In the rows, zero is written as 128.
One turn moves each row of this set onto another row. After a few examples, where does it send each row asked below?
bem: [126, 151, 112, 134, 110, 139, 116, 126, 123, 131, 139, 138, 142, 113, 128,
 129,  96,  92, 130,  86, 134, 129,  58, 132, 126, 134, 129, 133, 133, 125,
 126, 113, 100, 126, 139, 111, 142, 178, 126, 121, 132, 121,  95, 128, 139,
 127, 120]
lebed: [137, 123, 104, 120, 100, 142, 128, 124, 128,  84, 151, 153, 121, 107, 151,
 152, 153, 164, 135, 153, 122, 134,  75, 126, 120, 142, 131, 150, 124, 136,
 143, 121, 111, 127, 137, 121, 179, 119, 110, 125, 150, 126, 127, 118, 149,
 137, 100]
tuto: [113, 106, 118, 100, 132, 162, 125, 118, 121, 108, 122,  76, 140, 116,  91,
 101, 154, 148, 131, 142, 147, 108, 145, 130, 129, 140, 126, 117, 132, 138,
 123, 167, 134, 123, 168, 101, 147, 131, 140, 123, 129, 121,  92, 124, 138,
 175, 119]
talik: [136, 132, 111, 142, 121, 153, 124, 122, 121, 157, 148, 130, 148, 104, 154,
 115, 158,  96, 131,  82, 118, 144, 149, 121, 117, 143, 123, 130, 126, 154,
 126, 195, 148, 133, 138, 117, 112, 111, 136, 115, 117, 154, 109, 128, 137,
 161, 149]
Gosez: [110, 112, 153, 107, 135,  78, 128, 112, 143, 158, 101, 108, 126, 131, 126,
 123, 145, 117, 123, 152, 125, 164, 119, 140, 129, 143, 131, 154, 132, 138,
 135, 131, 146, 119, 119, 107, 119, 166, 122, 113, 114, 129, 110, 149, 137,
  79, 159]
mif: [119, 100, 162, 103, 128,  71, 118, 115, 137, 181, 114, 115, 139, 134, 134,
 122, 141, 121, 131, 157, 148, 149, 120, 129, 125, 143, 128, 147, 129, 147,
 136, 135, 124, 127, 125, 119, 122, 166, 108, 125, 107, 128, 113, 150, 136,
  88, 154]
Temik: [110, 107, 119, 104, 140, 157, 125, 117, 117, 106, 124,  72, 136, 119,  92,
 106, 150, 144, 130, 139, 149, 105, 146, 126, 126, 142, 129, 117, 124, 139,
 129, 166, 130, 121, 164, 108, 149, 129, 138, 114, 128, 125, 101, 123, 137,
 178, 110]
zifa: [137, 114, 124, 100, 153,  79, 123, 138, 125, 135, 123, 104, 105, 144, 138,
 122, 142, 149, 123, 116, 127, 148, 158, 119, 127, 141, 137, 142, 128, 121,
 136, 174, 127, 113, 141, 136,  96,  70, 150, 103, 134, 108, 137, 103, 124,
 122, 131]
zugop: [131, 120, 100, 121, 141, 113, 134, 125, 157, 107, 148, 138, 123, 117, 115,
 149, 143, 136, 118, 129, 153, 120, 145, 148, 141, 129, 136, 141, 121, 120,
 141,  61, 139, 127, 117, 109,  90,  99, 128,  96, 107, 117, 141, 110, 136,
 108, 139]
pupar: [154, 105, 103, 114, 125, 120, 122, 126, 160, 146, 158, 150, 142, 119, 114,
 136, 140, 157, 133, 130, 157, 128, 142, 115, 145, 132, 123, 155, 137, 122,
 134,  68, 137, 142, 127, 102,  86, 102, 115, 117, 120,  98, 122, 111, 132,
 119, 152]
gub: [143, 136, 107, 120, 142,  98, 117, 124, 122, 138, 119, 138, 117,  97, 138,
 116,  89, 138, 130, 169, 133, 132, 156, 127, 114, 144, 129, 140, 131, 113,
 131,  84, 114, 113,  61, 132, 140, 127, 138, 131, 132, 141, 114, 113, 136,
 117, 125]
tak: [137, 127, 106, 125, 103, 143, 127, 124, 123,  87, 145, 152, 125, 108, 146,
 144, 152, 168, 136, 152, 120, 139,  73, 123, 120, 141, 127, 157, 130, 133,
 140, 118, 117, 127, 135, 119, 179, 113, 116, 126, 153, 121, 118, 120, 148,
 135, 102]
mibid: [132, 137, 114, 148, 121, 144, 127, 124, 108, 151, 142, 127, 158, 106, 153,
 110, 161,  94, 135,  81, 127, 136, 147, 120, 108, 143, 124, 125, 124, 155,
 124, 186, 142, 132, 134, 126, 117, 102, 140, 115, 110, 157, 107, 137, 141,
 156, 137]
muro: [151, 110, 131,  96, 139,  81, 122, 142, 116, 137, 122, 111, 116, 139, 135,
 106, 151, 161, 130, 118, 123, 147, 153, 120, 131, 141, 128, 141, 140, 118,
 125, 173, 134, 114, 137, 128,  96,  61, 152, 125, 137, 104, 118, 112, 131,
 110, 145]
Totof: [119,  88, 131,  90, 134, 135, 111, 125, 136, 123, 149, 162, 132, 125, 102,
 108, 179,  91, 124, 134, 152, 108, 163, 117, 125, 139, 135, 117, 130, 128,
 140, 141, 122, 148, 123, 124,  96,  99, 115, 121, 159, 133, 144, 141, 117,
 155, 147]
Vuvi: [157, 123, 109, 114, 134, 105, 111, 125, 132, 162, 128, 147, 120,  99, 139,
 119,  83, 149, 138, 175, 136, 136, 157, 112, 123, 142, 122, 146, 139, 113,
 130,  92, 111, 122,  69, 125, 138, 131, 126, 140, 142, 131, 111, 109, 133,
 120, 137]
pifin: [114, 105, 124, 103, 132, 156, 123, 117, 114, 109, 122,  78, 141, 118,  96,
 104, 155, 145, 131, 140, 155,  99, 146, 131, 128, 141, 127, 110, 130, 141,
 123, 168, 124, 125, 166, 108, 153, 130, 135, 126, 127, 125,  98, 127, 139,
 173, 115]
dobif: [101, 123, 153, 116, 146,  65, 125, 112, 126, 166, 105, 105, 138, 135, 126,
 122, 137, 114, 128, 155, 143, 155, 117, 127, 116, 149, 133, 158, 123, 143,
 133, 126, 127, 119, 117, 127, 126, 159, 122, 105, 105, 129, 120, 153, 137,
  88, 135]
Zod: [136, 127, 103, 121, 107, 145, 123, 123, 131,  91, 150, 152, 122, 112, 145,
 153, 149, 167, 135, 152, 120, 142,  75, 117, 119, 141, 132, 162, 123, 134,
 144, 119, 110, 129, 138, 120, 178, 118, 110, 122, 153, 122, 126, 116, 145,
 142,  97]
tinis: [130, 142, 117, 128, 106, 140, 114, 128, 129, 134, 144, 142, 135, 111, 135,
 131,  99,  89, 130,  86, 138, 122,  63, 138, 130, 127, 132, 120, 137, 124,
 127, 116,  97, 130, 142, 111, 144, 182, 122, 127, 129, 126,  95, 124, 140,
 127, 125]
lozo: [146, 107, 137,  96, 141,  72, 122, 142, 113, 131, 126, 113, 112, 137, 151,
 118, 149, 149, 127, 123, 136, 131, 157, 131, 126, 137, 132, 120, 133, 122,
 131, 175, 116, 114, 137, 139, 103,  62, 147, 120, 128, 118, 135, 107, 132,
 106, 135]
nuso: [155, 153, 150, 133,  97, 136, 120, 144, 126, 135, 130, 145, 110,  98, 142,
 130, 116, 138, 136, 101,  97, 111, 123, 145, 130, 135, 115, 111, 144, 113,
 124, 161, 127, 128, 112, 110, 153, 177, 133, 157, 137, 105, 116, 148, 144,
 117, 119]
katu: [130, 147, 116, 133, 105, 141, 119, 127, 124, 125, 136, 139, 135, 109, 129,
 128, 104,  92, 130,  87, 130, 129,  58, 142, 128, 132, 131, 125, 141, 118,
 121, 113, 108, 124, 137, 106, 140, 177, 129, 129, 130, 124,  89, 128, 143,
 120, 128]
zar: [140, 160, 144, 140, 117, 124, 115, 144, 122, 148, 143, 137, 116, 113, 145,
 145, 100, 130, 138,  96, 113, 107, 131, 126, 118, 141, 121, 115, 126, 121,
 137, 161,  98, 134, 112, 132, 163, 179, 128, 132, 131, 108, 144, 143, 137,
 136,  92]
dis: [113, 107, 130, 102, 134, 136, 121, 121, 119,  95, 124, 153, 133, 120,  89,
  91, 189,  97, 120, 130, 130, 115, 152, 128, 120, 143, 132, 125, 138, 120,
 124, 130, 148, 136, 112, 116,  96,  87, 137, 123, 156, 131, 128, 152, 123,
 143, 146]
rizod: [107, 114, 123, 110, 147, 129, 113, 120, 118, 125, 137, 148, 147, 132,  82,
  94, 172,  96, 124, 125, 144, 114, 154,  91, 110, 144, 135, 146, 128, 124,
 130, 128, 127, 144, 116, 130, 101,  83, 129, 110, 159, 120, 138, 149, 116,
 164, 126]
Vebi: [149, 127, 105, 113, 141, 109, 116, 123, 145, 141, 123, 143, 101,  96, 137,
 124,  84, 139, 125, 171, 124, 145, 159, 133, 124, 142, 129, 144, 133, 111,
 139,  91, 124, 111,  65, 120, 132, 140, 134, 129, 144, 137, 117, 101, 134,
 119, 145]
lala: [128, 137, 113, 147, 128, 150, 131, 121, 116, 139, 140, 127, 143, 103, 152,
 117, 161,  89, 130,  81, 116, 140, 149, 133, 117, 140, 127, 122, 123, 153,
 127, 191, 152, 123, 134, 123, 116, 108, 142, 107, 113, 160, 112, 131, 140,
 154, 142]
Bezuz: [141, 122, 112, 127, 131,  99, 130, 127, 125, 129, 150, 143, 156, 111, 120,
 128, 147, 147, 135, 133, 172, 107, 139, 126, 130, 138, 126, 137, 130, 123,
 125,  54, 118, 137, 115, 123, 101,  81, 127, 118, 102, 117, 125, 128, 145,
 104, 128]
Rusep: [136, 177, 139, 149, 118, 133, 122, 136, 125, 134, 121, 133, 114, 113, 119,
 134, 104, 134, 136,  87,  88, 131, 122, 124, 119, 142, 120, 141, 131, 107,
 124, 150, 134, 121, 105, 115, 153, 173, 146, 125, 138,  94, 126, 147, 139,
 131, 101]

dis goes to rizod
lala goes to mibid
Where do these go?
tuto goes to Temik
tak goes to Zod
Vuvi goes to Vebi
Bezuz goes to pupar
Rusep goes to zar
katu goes to bem
lozo goes to muro
mif goes to Gosez

One turn moves each row of this set onto another row. After a few examples, where does it send each row asked below?
gem: [127, 128, 145, 130, 107, 118, 128, 122, 112, 141, 149, 174, 106, 128,  82,
 133, 154, 176, 151, 106, 104]
kef: [125, 127, 137, 133, 111, 125, 141, 123, 123, 133, 149, 187,  99, 136,  78,
 126, 161, 176, 148, 102, 100]
gim: [159, 115, 115, 141, 112, 119,  84, 127, 177, 136, 121, 176, 150, 145, 117,
 102, 142, 129, 114, 112, 153]
Bis: [128,  85, 111, 108, 116,  83, 161, 108, 152, 141, 171, 158, 115, 139, 128,
 106, 124, 167, 121, 126, 163]
tafe: [147,  92, 156, 140, 113, 129, 157, 118, 161, 140, 145, 173, 117, 149, 140,
 146, 122, 141, 175, 113, 163]
nub: [138, 129,  96, 174, 114, 133, 126, 143, 161, 130, 111, 191, 113, 130,  99,
  93, 147, 143, 117,  96, 143]
futi: [129, 122, 107, 136, 114, 119, 133, 114, 175, 176, 105, 138, 101, 154,  93,
  88, 176, 163, 109, 111, 149]
rukim: [156, 106, 143, 153, 119, 145, 131, 105, 148, 177, 156, 172, 119, 157, 125,
 163, 129, 146, 157, 129, 167]
Tiz: [128, 114, 101, 143, 123, 126, 103, 154, 153, 127, 136, 141, 131, 110, 123,
  97, 171, 131, 112,  97, 142]
zuva: [108,  94,  84, 144, 109, 154, 163, 107, 154, 184, 133, 151, 138, 132,  92,
 135, 162, 131, 129, 146, 142]
Difo: [115, 149, 112, 120, 126, 152, 146,  91, 128, 136, 143, 188,  99, 134, 101,
  88, 128, 134, 116, 142, 141]
sanob: [147,  96, 149, 145, 110, 133, 143, 119, 160, 160, 152, 168, 113, 152, 141,
 146, 126, 136, 180, 123, 165]
minif: [134,  94, 138, 137, 126, 109, 143, 146, 149, 129, 101, 145, 134, 111, 132,
 118, 121, 147, 152,  98, 157]
somag: [155, 108, 142, 160, 118, 144, 114, 109, 154, 171, 155, 173, 119, 150, 122,
 160, 130, 132, 150, 134, 176]
diza: [131, 106, 140, 133, 114, 113, 114, 134, 112, 146, 170, 156, 129, 119,  80,
 145, 148, 162, 124, 111, 111]
Fuz: [117, 144, 118, 115, 128, 164, 153,  92, 138, 134, 153, 183, 104, 133, 106,
 100, 122, 137, 126, 151, 141]
lan: [ 98,  88, 110, 136, 112, 163, 154, 129, 150, 163, 142, 133, 143, 130,  98,
 131, 163, 130, 143, 150, 112]
bopo: [120,  85, 109, 109, 110,  91, 164,  94, 165, 148, 148, 151, 116, 152, 117,
 112, 157, 192, 127, 142, 151]
Kon: [108, 107, 113, 151, 115, 147,  89, 158, 155, 124, 143, 134, 132, 119, 128,
 119, 166, 132, 141, 120, 142]
lerem: [119, 144, 138, 127, 129, 162, 127,  88, 152, 130, 144, 179, 106, 157, 115,
  96, 135, 143, 126, 165, 140]
bot: [121,  92, 115, 101, 117,  94, 166, 105, 157, 140, 178, 154, 116, 141, 125,
 114, 135, 172, 117, 136, 155]
neta: [109,  93,  85, 143, 113, 168, 168, 112, 149, 180, 143, 155, 132, 128,  94,
 139, 155, 139, 142, 145, 130]
Pef: [127, 138, 138, 126, 123, 169, 116,  85, 158, 124, 148, 181, 122, 163, 117,
 102, 143, 139, 132, 160, 137]
zup: [148, 106, 115, 143, 118, 115, 145, 131, 169, 125, 101, 153, 140, 108, 128,
  97, 130, 134, 121,  95, 168]
Pegi: [138, 123, 121, 136,  96, 138,  90, 103, 193, 142, 120, 157, 154, 152, 110,
 101, 144, 133, 125, 141, 154]
pag: [126,  83, 109, 105, 113, 107, 161,  87, 174, 156, 140, 147, 114, 161, 110,
 110, 166, 187, 125, 133, 147]
bag: [146,  99, 101, 144, 118, 124, 118, 133, 174, 168,  97, 142, 121, 142,  99,
 111, 162, 148,  98,  94, 154]
tebi: [132, 118, 141, 127, 111, 115, 123, 125, 113, 149, 176, 164, 128, 134,  85,
 151, 151, 171, 128, 116, 108]
nivim: [100,  86, 117, 136, 113, 167, 152, 133, 145, 149, 149, 127, 143, 129, 110,
 135, 174, 133, 143, 137, 115]
nirag: [132, 131, 111, 163, 118, 101, 142, 141, 152, 134, 115, 200, 109, 142,  99,
  84, 144, 161, 145, 101, 133]

lerem goes to bopo
Fuz goes to bot
gim goes to bag
Where do these go?
Pegi goes to futi
diza goes to somag
nivim goes to Pef

